Each named turn below is shown by a few rows before and after it. Which turns, in which order, take the first row of each later pair to the second? The first pair is answered.
j_81:
[  7.8  25.1  -4.4   6.0  -3.8  13.7 -53.6 -19.5 -13.6  -4.8  -0.5   4.6
   3.7  20.7   1.3  17.8  -8.4  28.5  45.8  14.3] |-> [ -5.6   8.0 -32.2  17.4  -3.2  12.2 -31.9 -32.4 -20.9 -15.5  -8.4 -23.5
 -36.0   1.4  19.2  12.1  -1.0  14.2  34.0 -13.2]
[  9.6  -0.2 -19.5   0.4  -4.7   5.3  25.3  24.6   0.3  -1.5   3.7   0.8
   3.4 -13.1 -10.9  -9.2  -1.3  17.7  -7.6   4.9] |-> [ 11.7   1.8 -13.3   1.2  -6.5   6.1  20.2  26.7   2.1  -1.1   7.9   3.6
   8.4 -11.5  -8.1 -10.8  -1.5  19.3  -5.6   7.2]
[  6.1   0.0  25.1 -16.9  14.9 -13.7   1.5   2.4  -1.2  -6.8  -5.3  -1.4
   0.0   0.2  -8.6   9.1   2.5 -34.0  -5.5  -7.5] |-> [  5.0  10.5  35.5  -9.8   3.7 -10.7 -18.6  -2.3  -0.7  -0.3   9.5  11.4
  17.4   9.4  -4.1   5.3  -0.4 -13.4   7.5   7.6]
j_949:
[ 14.4  20.4  20.7   5.6   6.2 -15.9 -43.6 -36.7 -15.9  18.0 -14.2  -2.9
 -21.7  10.6  20.0  16.9 -22.3  13.8  -4.1   6.6] |-> [ -4.2  18.1  -4.6  24.8  -9.1 -17.7 -28.4 -40.8 -11.2  17.7  10.0 -14.9
 -24.9   8.0  34.0  -3.8  -7.9  32.1  -9.0  13.0]
[ -8.7  -4.4 -21.5   1.7  -3.9 -10.5  21.3   7.5  17.7  -4.6   9.4  -3.8
 -10.8  -6.6  12.1 -11.8   2.8  -9.9 -16.3  13.3] |-> [  3.0  -4.9  -2.9 -13.9   7.9 -12.8  11.7  11.8  12.1  -4.0 -13.6   2.1
 -13.6  -6.0   0.0   6.4  -7.8 -30.6 -17.7   4.5]
[  4.1  -0.5   8.5 -15.2  21.5 -17.2  10.0  -7.5   6.8  -1.5  -7.1   1.7
 -16.1 -12.8  -4.2 -11.7   2.1 -43.2 -16.2  -8.0] |-> [  5.4  11.2  32.0 -17.7  14.6 -13.7 -21.1 -16.5   8.0   2.5  -1.7  20.6
   1.7   1.2   0.3  -5.8  -8.4 -30.7  -1.1   5.0]
j_679:
[ -0.2  -0.3 -21.5   2.8   1.6 -13.2  20.0  -8.7  11.6  -8.0  -4.2  -5.4
  10.8  -2.9  -8.5 -31.6  20.1   2.0 -15.6  -6.6] |-> [ 20.7   2.3  -4.7 -11.1  13.5 -10.4  10.7   0.1   7.0  -6.5 -31.3   1.6
   6.8  -5.0 -21.7 -10.7   6.6 -16.3 -12.0 -16.9]
[-11.1 -35.9  41.5 -14.7   5.3 -14.9  -1.4 -13.1 -28.1 -35.7  11.8  -2.2
 -22.0 -12.1   3.9  14.4   2.7 -25.9   2.9 -37.1] |-> [-26.7 -36.3  22.3  -1.8  -5.9 -16.4   6.5 -17.2 -22.2 -39.8  34.6 -10.3
 -21.7 -12.8  14.0  -6.4  16.6 -12.3  -1.9 -28.0]
[  9.9  -3.8  -2.5   2.1 -33.0 -11.3 -17.6 -14.9   9.6  14.5 -22.0 -23.4
  -2.6 -20.4   8.5 -27.4 -33.1  18.0   9.2 -14.2] |-> [  9.3   0.0  19.2  -4.5 -25.9 -14.9 -35.8 -20.1   8.5  13.5 -26.6 -13.1
   1.7 -11.8   5.5 -18.0 -36.1   9.7  11.3 -11.8]
[ -9.4  -8.5  13.8 -17.3  34.5 -25.1   8.3 -13.8   3.9 -22.6  26.9  -4.4
  12.0  15.0  -5.8 -14.7  24.2 -29.4 -22.4   6.6] |-> [  4.3 -17.9 -21.2 -10.1  26.8 -13.8  43.2   5.3  -0.5 -19.7  14.6 -23.8
  -3.3  -7.5  -3.4 -22.2  20.7 -20.2 -24.1  -5.6]

Between the rows of a pair lie two turns.
[ -2.8   4.5  -9.8  12.7 -18.6   9.4  -2.8   3.3  10.7   4.5  16.6  -3.7
   5.5   4.3   8.5 -14.2  -1.9  29.5   5.0  18.2] |-> [  7.8 -12.3  -8.2  -4.3   6.0   2.9  15.2   9.3   3.3   1.2 -19.2 -14.1
 -22.4 -11.6  -1.1   9.3  -8.7 -16.4  -9.0 -15.7]  j_81, j_949
[-22.4   7.1  42.9  -3.0  17.5 -23.1  -2.9 -16.4  -0.8 -19.4   9.7  13.8
   9.3  14.1  -1.8  21.4   9.4  -2.2   1.7  -1.9] |-> [ 11.5  -1.6  14.5  -5.4  18.7  -9.6  30.5  15.2  -4.6 -11.7 -28.5   0.7
 -13.6 -12.4 -12.8  31.8  -9.4  -3.4   2.2 -24.5]  j_679, j_679
[-17.8 -16.9  -8.0  -8.5  21.6  -8.1  15.0   2.6  12.5  -2.7  -3.5  -7.7
 -11.5   5.3   6.5   0.2   5.2 -20.2 -19.0 -13.1] |-> [-29.8 -14.2  -8.8   0.0  10.2  -8.0   3.3  -7.5  14.5  -3.1  18.5  -3.7
  -0.3  16.6  16.7 -13.4  10.8  -0.5 -13.8   2.8]  j_949, j_679
[-14.4   0.9 -10.3   1.0 -21.7  -3.3   7.9  18.7   7.0   8.0  29.0   8.7
  30.2  16.1  -5.1 -17.8  11.9  28.3   2.4  32.6] |-> [ 22.6  -0.6  -5.5 -12.9 -14.1   7.6  15.9  44.1  -1.1  21.2 -18.5  10.9
  20.0   0.2 -24.4   7.0 -20.0  17.4  11.0  15.2]  j_679, j_949
[ 11.6   4.5  -9.2   9.7  -3.0  11.9 -10.5  -9.9 -14.9   4.0 -28.2  -9.9
 -15.6 -10.3  27.8  27.4 -13.5   6.1  27.6 -30.8] |-> [ 15.1  14.6   8.2   6.6  -7.0  13.3 -28.7  -6.6 -10.6   8.0 -18.9   7.7
   6.5   4.6  22.1  29.2 -16.5  19.8  33.4 -15.4]  j_81, j_949
[-20.7  -8.9 -32.8  18.3 -10.9  -4.4  24.6   2.4  -6.8  -5.9  25.0 -28.4
 -12.6 -21.0  27.9 -28.7  -2.1  22.6   0.3  -5.7] |-> [-31.5   8.9  36.1  -3.4   7.7 -17.4 -37.0 -27.2  -2.8  -6.7  26.7   3.5
  14.9  14.3  20.4  -2.6  -2.7  -2.8   7.6   9.0]  j_679, j_679
[  9.6  27.7   8.8  18.9 -39.3  30.4 -23.0   5.4  14.2   6.8  19.1  25.0
  18.1  14.1  -3.4 -16.5   4.0  60.3  31.4  32.7] |-> [  9.5  -9.2 -34.9  15.4  -8.1  18.5  35.1  -2.4   0.0 -11.7 -34.5 -27.5
 -67.9 -30.9   7.2  -0.7   7.0  -8.3  -3.4 -33.1]  j_81, j_949
[ -6.8  -2.9 -12.5  -0.7 -18.9  -0.5  17.6  13.5  20.4  16.7  18.4   2.7
  14.4   5.4   1.9  -5.4  -6.7   5.4 -11.5  14.2] |-> [ -0.3  -9.1 -14.1  -7.0  -2.9  -4.3  27.9  17.5  15.7  13.1  -1.2  -4.7
  -0.2  -6.1  -3.3   5.9  -9.6 -16.9 -19.7  -1.7]  j_81, j_949
[-14.1  -3.7 -15.6  23.2 -14.4  -3.8  -0.5 -12.1  -3.6  -7.4  10.7 -12.2
  -8.6  -4.3  23.5 -23.4   5.2  22.2   4.0   1.1] |-> [ 28.8   2.2  10.2  -1.6   2.3   1.8  -5.2  17.7  -9.4   4.2 -30.3   7.0
  -1.3  -8.2  -1.6  10.3 -21.7   0.1  10.6  -8.7]  j_679, j_81
